Named moves (each a turn or a mirror), then the moves between two rows, first move first; the first pair answered
U:
[ 17  16  -5   3   5   0  -3   6  -6  12  -7   6 -15   1  -5  -3   3]  ->  [ 16  18  -8  -3   1   3   0   3  -7  15 -10   2 -12  -4  -3  -6   3]
[ 10  -7   3  19   4  -7  -1  -3   1  13  15  13  -9   5   5 -10  11]  ->  [  5  -1  -9   0  -9   1   8 -12  -3  19   6  -1   2  -8  14 -16  12]
[ -1  -5   4  -4  -1  13  -3   8  -4 -18  -4   1   9  -1  -8   3  -1]  ->  [  0  -4   4  -3   0  13  -3  11  -4 -20  -2   2  10   1  -8   2  -1]
[-10  22  -5  -3   0  -6  -1   0 -11   5  -3  -1  -9  -4  10   0  10]  ->  [ -7  20   2   6   5 -11  -6   6  -7   4   2   7 -14   3   6   3   9]
K:
[  7   5   0  -2   1 -11   1   2   0   5  -3  -3  -6   0   6  -3   4]  ->  [  7   5   1   0   2 -12   1   4   1   4  -2   0  -8   0   7  -3   3]
[-2 -2  0  7  4 -7 -1  9  7  1  3  5 -7  3  1  1 -3]  ->  [-2  3 -7 -2 -3 -1  3 -3  4  9  3 -8 -6 -5  5 -4  3]
[  6  -3  11   1   7   3   0  -9   1  -9   5  11   0  11 -11  -3  -1]  ->  [  7  -1   6  -8   3   8   2 -18   0  -1   4   1   1   6  -7  -8   5]
[  9 -11   5   8   4   7   1 -19  -7   2  12 -13  -7  19   2 -23   9]  ->  [  9 -13  11  19  10   5  -2  -5  -4  -6  13   0  -7  25  -3 -19   4]
F:
[ -5  -2   1 -11  -3  12   5   6 -10 -21  -5   4  25  -3  -7   0  -8]  ->  [  7  -2  -2   4   6  -1   0 -19   3  16  11 -10 -20   9   0  -7  10]
[ 2  6 -9 -2 -3  2 -1 -9  0 24  3 -8 -9 -6  6  2  4]  ->  [ -9   7  -8  -5 -11   1   0  12  -6   7  -8   5  14 -12   7   7  -7]
[-3  2  0 -1 -5 -8 -2 10  1  4  1 -2 -2 -4 -2  0  8]  ->  [-2  1  2 -7 -6  0 -1  6 -1 -2  2 -5  5 -4 -7 -2  8]
[ -2  -4   4   5  -3  -2  11   3  -8   9 -10   9   4  -1   7   3   1]  ->  [  5  -5   6  -2   0   9  13  -9 -10   3  -6   1   8   1   2  -5   5]
N:
[ -6  -3 -14 -16   2   5   5   7   0 -15   8   2   0   0 -13   3   9]  ->  [ -8  -3 -14 -16   1   5   4   8   0 -15   6   2   0   0 -12   2   8]
[-6 -1  8  2 -4 -4 -1 11  1 -9 -5  2  2  1 -5  3 -4]  ->  [ -4  -3  11   2   1  -2  -2   9   1 -11  -4   2  -1   4  -7   3  -4]
[-6  2 -5 -4 -4 -4 -4  8 -3 -4  4  4 -4  2 -5  6  1]  ->  [-4  2 -5 -3 -2 -3 -5  8 -2 -6  7  4 -7  3 -7  3  1]
[  4   1  -7 -19   4  -5  -1  -9   2   0 -16 -25  13 -11  -9   2  -9]  ->  [  0   0  -9 -17   0 -10  -2   0   3   1 -22 -18  16 -12  -4   5 -13]
Now pairs of rows:
Between the rows of a pair lie 2 to 3 moves.
[  2   4  -5 -22  10  15   0 -25 -12   6  -3 -18  -7  -1   8 -12   7]  ->  [-12   7 -12 -24  -4   6   2  -7 -18   4 -19  -7   8 -11  18  -3  -5] : N, F, F
[ 16   3 -18 -12   3  23  -8   1   6  -2   1 -20 -12  14 -13 -15  14]  ->  [ 12   0 -12 -10   3  25  -9  17   3 -22  -3  -7   3  13 -20  -8   5] : U, F, F
[ -9   2  -5  18  -2 -24  -3  22   4  14  -6  16 -10   0  12  15  -5]  ->  [ -3   7 -11 -22 -12  13  10 -12  -6   2  -9 -18  17 -17   7  -6   3] : U, F
[ 15  -2  13 -15  13  17  -1 -16   4 -14  12 -19   3   7 -16 -12   7]  ->  [ -2  -4  13  -4   5   1  -4  23   0 -27  -4  12  21   4 -13   6 -14] : F, N, F
[ -3  -1  -9  -4 -11   1  -2  -9  -4  15  -3 -10  -2  -9  12  -2   7]  ->  [  9 -10  10  12   9   4  -7   0   4  -3   9   4 -11   8  -7  -1   5] : K, N, N
[ -7  -2  -1 -13  -5  15   5   6  -9  -7 -10   4  21   1 -10   4  -7]  ->  [ -1  -6   3  17   9  -4  -3  12   2  11   1  18 -12  17  -8   7  -3] : F, N, K
[  1  -4   6  -6  -6   9  -3   4  -5 -21  -2   6  19   2  -7   3 -13]  ->  [ -1  -6   8   9   0  -5  -6  14  -1 -12  -1  14   6   8  -3  10 -14] : F, K, F
[-11   1  -8  -2 -16  -7   4  12  -5   0 -14   5  12 -14  12   6 -11]  ->  [ -3   2 -13  -5 -14  -3   6  -8  -3  19  -7 -10  -5 -14  17   0   1] : F, N, F
[ -1  -2   8  25   3   6 -21  11   2  -9   7  14   9  16   2   0  -4]  ->  [  3  -1   9  26   7   7 -23   5   3  -6  11  11   4  19  -1  -3   1] : N, F
[-13   0 -11   0 -14  -9   1   4   0  14  -6   0   6  -9  14   3  -6]  ->  [ 10  -5   8   3   9  10  -4 -13   7  -6  13  -9  -2   9  -9  -9   5] : F, K, F
[  0   5  13 -17   3   2   7  13 -19 -18  -4  10  16  11  -2 -10   0]  ->  [  8   6  13 -18  10   7   8  -4 -16 -11   4  -2   3  15  -5 -20  11] : F, F, F
[-13  -5 -16   0 -26   1  11  13  -9   7 -17  -3   6 -13   4   8  -5]  ->  [  4  -4 -14  -3 -15  10  11 -14  -3  17  -2 -22 -13  -4   0  -5  11] : U, N, K
